D: several groups of rows, each row roughly a mix of its group's hidden directions; one row fits no group:
D (143 x 10):
[[ 23 -42  12 -35  -6   7 -21  22  -5 -28]
 [ 22  23  36   1  39  16   8  35  -2   2]
 [-17 -32 -38  21 -31   5  33  -4  -8  -2]
 [-25 -40 -34  11 -19  -5  19 -27  -9  17]
 [ 13 -41 -27 -37   3  15 -22  20  -7  19]
 [ 16 -32 -24  25  -9  -6 -12 -51  -4   9]
 [ 41 -13  22 -27  18  -3 -13  32   9 -28]
 [ 19  24  50   7  36  -9   2  18   3 -16]
 [  1 -59 -21 -17   2  -2 -24 -17  -4  18]
 [  8 -14   5 -29   1   3 -52  22  14 -30]
 [  1 -44 -31   0   2   2 -17 -44 -16   6]
 [  4  53  15  30   7 -13  32  -6  13  -2]
 [-27  -5  -1 -30  21  39  13 -13 -17 -34]
 [-35  25 -20  13 -23  19 -23 -14   5 -37]
 [ 22 -23 -18 -11  -7  23 -54  -7 -19  -6]
 [-29  30  -5   8 -30 -14   7  -3 -16  46]
 [ 38  -1 -25  10  40  -7  -3 -27  29  -8]
 [ 32  19  40 -27  11   5 -33  20   5   1]
 [-32  -8 -18 -33 -21  25 -29  13 -16  24]
 [-10 -20  -2 -24 -53 -17  11   6  -5  32]
 [-12  42  21  13 -11 -21  48   0   5  -4]
 [ 16 -17  11 -12 -24 -44   2  -5  16  43]
 [ 19  -8  -2  -5   4  49 -43   8 -18 -19]
 [ 13  64   8  10  23  -9  -3  19  -1   3]
 [ 12  50  15  21  11 -14  34  20  14   6]
 [ 26  25  38 -19  42  -5 -11  21  -1   1]
 [-43  25   3   4 -18  29 -26  -2 -21 -25]
 [ 11 -42   1 -28 -23 -24 -16  13  15  31]
 [ -5  47  10  29   6  -5  46   5  -2   5]
 [ 37 -23  26  23  42  -2   9  -7  20   4]
 [-27  42  -7  24   2 -20  36 -10   5  22]
 [-26  54  -2   2 -13   6  29   5 -26   8]
 [ 14 -47  20  -3 -12  33  27  12 -17 -14]
 [  9 -40  -8 -29  15  25 -42  10   7  -8]
 [ 12 -38 -28  13  12 -20 -14 -35 -11  29]
 [ 11  46   2  20 -26 -27 -15 -31  -6  13]
 [ 18 -18 -26 -11   6  21 -51 -18 -22  -9]
 [ -9 -10 -29  -4 -54 -18   2  -7 -13  30]
 [-25  50  17  20 -18   2  24  23  -9  10]
 [ -5  58   4  27 -25  -3  23  -5  -7   5]
 [ 11  15  20  48   2 -14  28 -30  10  21]
 [ 29 -25  10 -18  -6  19 -42  -3  -4 -36]
 [-37  -9  -2  -4 -42 -21  34  12   3  21]
 [  9 -22  22 -14 -10  16 -59  -1  -1 -17]
 [  2 -10  37   8 -16 -15  29  39  31  11]
 [  4  20  19 -19 -28 -26  -1  23  32 -35]
 [-39  47   5  23 -26  10  16  -1 -12   1]
 [-41  45   6  15  -1   2  29  -8   3 -23]
 [  6 -18  -1 -21  -5  26 -62  -1  -4   1]
 [-49  18  -8 -10 -19  22 -27  -6  -7  29]
 [-33   9  -2 -18 -49 -15   6  34   4   7]
 [  5  13 -16   5   1  34 -15 -46 -14 -35]
 [-23  20   1   5  26 -48  19 -22  22  15]
 [-22 -21 -50   2 -23   5 -10 -24   2  27]
 [-33 -27 -45  -5 -23  26  -5 -15  -6   9]
 [-18 -34 -14  -9   2  25 -30  -8  -5 -46]
 [ 34  18  30  -5  38  16   7  18 -13 -28]
 [ -1 -32 -29  -6 -30 -21 -31   3 -12  32]
 [-19  -5  -8  55  20   2  17  -6 -13  33]
 [-35   4 -27 -25 -43  18 -20 -11   2 -11]
 [-21  -5 -20 -37 -31  35 -11   9 -28   0]
 [ 20  26  28  23  48   0   2   6   6 -26]
 [-12 -24 -34  13 -22 -20   3 -35 -18  31]
 [ 19 -10 -15 -15  38  -4  13  15  17 -48]
 [-34  51 -26   5  -6  22  -9 -13   5  15]
 [-15  46   2  -8 -23 -22  -6  24  30 -23]
 [-26  36  11  32  11 -22  39  -4  12   5]
 [ 27 -40  17 -22  -1   9 -29  20  -5 -31]
 [ 31  -7  16  41  24 -22  31  -6  18  -6]
 [-26  19  14   8 -49  -6  37   3  -9  14]
 [  6 -22 -44 -39  -2  12 -10 -17  16  26]
 [ 18 -45  20  13   0 -32  18   6  -4  33]
 [-26  58  -6   6 -11   2  27 -14  -6 -16]
 [ 51 -21 -19   0  -7 -21  -1  -7  -8  38]
 [  1  25  22  18  16 -32  35  22  20  23]
 [-22 -31   7 -11   3 -36  25   6  43  -7]
 [ 32 -15  26 -34   3 -15  -9  35  14 -25]
 [-31  24  -2  18 -29 -27  42   1   9  13]
 [-16  19  18  35  32 -15  33  -5  26 -12]
 [ 31 -22  14  10 -31  -1  40   4 -29  14]
 [ 30 -35 -11  -3  26  20 -39 -20 -12  -5]
 [-36  18  -4  24 -30  -5  44   0 -14  12]
 [  0  44   5  30 -23   0  36  15 -21  -8]
 [  8 -35 -26  19 -23 -10  33   1 -19  32]
 [ 16   3  40   5  15  -4  14  25  44 -23]
 [ 31 -34   7  -8  41  21 -29  -5   2 -15]
 [  9  34  20  33  -3 -42  30  -5   3  -4]
 [-22  33 -22   4 -23 -12  27  -5 -16  40]
 [ 34 -48   4   0  -3  -5  24  18 -12  29]
 [  1 -12 -33  16   8  30  -4   1 -30 -46]
 [ 10  21 -18  11  -2 -38  49   8  -7  23]
 [ 21 -36   5 -14 -24  17  35  20 -30  -8]
 [ 15 -22   4 -27  19  33 -35  26 -24  -1]
 [ -3 -53 -14 -13 -25  -9 -20  13  -9  29]
 [  4  23  -8  35   2 -24  27 -21 -15  40]
 [  1  39   7   4  27  38  32  16  -2 -21]
 [  2  37  -3  13  52  27  -5  -5  10 -17]
 [ 11  49  16  -5   2   7 -19  24  21 -35]
 [-46   1 -25  37 -28   8  -3 -20  -3   4]
 [ 33  25  15  19  36 -14  20  17 -17  26]
 [  7 -39 -30   3  -8 -24   7 -17  19  40]
 [ 20 -24 -44  -3  23   1   1 -11  -8  43]
 [-31 -39 -34  -8 -24   9 -19 -15  -6  19]
 [-22  24 -21  29  -4   1  32 -31   4 -32]
 [-16  13 -36  13 -29 -18  -9 -24   5  41]
 [  5   9  -9  29  56  26  -2  -6  -1 -22]
 [ 27 -18  31  21  37  -6   6   8   2 -37]
 [-23  49  -7  18  -7 -29  31  -4  -1  13]
 [ 24  15  32   8  52   8  13   9  16 -14]
 [-15  14  13  -3 -10  45 -35  19 -33  -4]
 [-16 -17  -5 -24   7  49 -27  -4   4 -33]
 [-12  61  27   5   3  12  20  13   8  -3]
 [ -6 -11 -39  -7  -6  16 -24 -33 -41   9]
 [  7 -48  -6 -13 -31  -6  18 -31  -7  23]
 [ 21  -3  40  14  45  -7  19   5  25  -6]
 [ 19  42  25   8  45  -2  18   4   0 -17]
 [-53  28   3 -15 -28  16 -17   7 -15   0]
 [-14  -5 -18 -43 -16  11   9  36 -24 -26]
 [  4  16  55 -13   4 -16   7  32 -13  19]
 [ 17 -30  18 -40 -10  -9 -21  18   9 -36]
 [ 28 -13 -27  22  47  26  -6 -16  -8   0]
 [  2 -20 -12  21  29 -10  28 -39 -17  30]
 [ -7  37  27   6  -8 -24  36  29   3  19]
 [  9 -38 -10 -32  -1  33 -39   6  -5  -8]
 [ 23 -40  -4 -24  26   0 -17  -8   4 -40]
 [-43  14 -34  12 -33  15 -17 -17  -7  -1]
 [-33   6   8 -28 -24  16   6  31 -23 -33]
 [ -1  49  27  24 -24 -14  20   9   0 -22]
 [-14 -53 -30  -6 -30  -6  -2 -20   1  12]
 [-43   6 -17  21 -44   5  18 -10 -12  18]
 [ 24  -2  43  -6  38   6   7  25  -7 -28]
 [-15  15  29   9 -10 -18  44  19  35  -7]
 [ 36   7   7   7  53  25  -5  12 -14 -11]
 [-14  14   3 -20 -32   1 -36  -3  -1 -47]
 [-18 -40 -16 -16 -37   8 -32 -10  -5  18]
 [  7 -47   8 -32 -12  17 -35 -14  15   1]
 [ 15  36  28  -3 -14  -2  23  34 -30 -16]
 [ 55 -15  17  -3  12  -2  39  14   0   3]
 [-30  30  25  23  -3  19   1   3   4 -45]
 [ 13 -21 -12  -3  32  19 -24  -8   1 -51]
 [ 24  25  47  11  29 -14  10  13  13 -21]
 [-29  26   0  17  21  -9  52   6  12 -14]
 [ 43 -48  -6  -3  15   1 -18  -1   8  25]]

one row of each group, then the others: which group is each in?
[-16 -34   4  43  14 -15 -29 -23   5 -19] : (54)
[-25  24 -13   0  33   4 -39 -18  32  -8] : (34)
[-14 -30 -22  15 -12  28  17 -33 -33  11] : (55)
[-15 -10   9  10 -16 -41  34  19  19  33] : (131)

[  8 -41  10 -39 -16   4 -40  -8  -1 -11] : (55)
[-26   9 -39   7 -43  10 -15 -15 -12 -23] : (54)
[22 48 31  6 28 21 -9 14 -9  5] : (55)
[-26  11 -40 -33 -17  13 -21   3 -14  29] : (34)
[ 24 -34  15 -18  18  24 -33  14  15 -27] : (131)
[-11  47  30  10 -12  -6  34  27  -6   0] : (55)
[-28   1 -28   4 -59   1  11  -7  -9  10] : (54)
[-34 -10 -48  28 -10  11   5 -22  -2 -18] : (55)
[  2  -8  46   8   9  -9  -8  19   8 -50] : (34)
[ 61 -29  -4  -7   8 -14 -18  -1   2 -12] : (34)
[ -9  10 -24  24 -31 -22  39 -22  26   0] : (55)
[-29 -11  -8 -14 -47   9 -23   1 -17 -33] : (54)
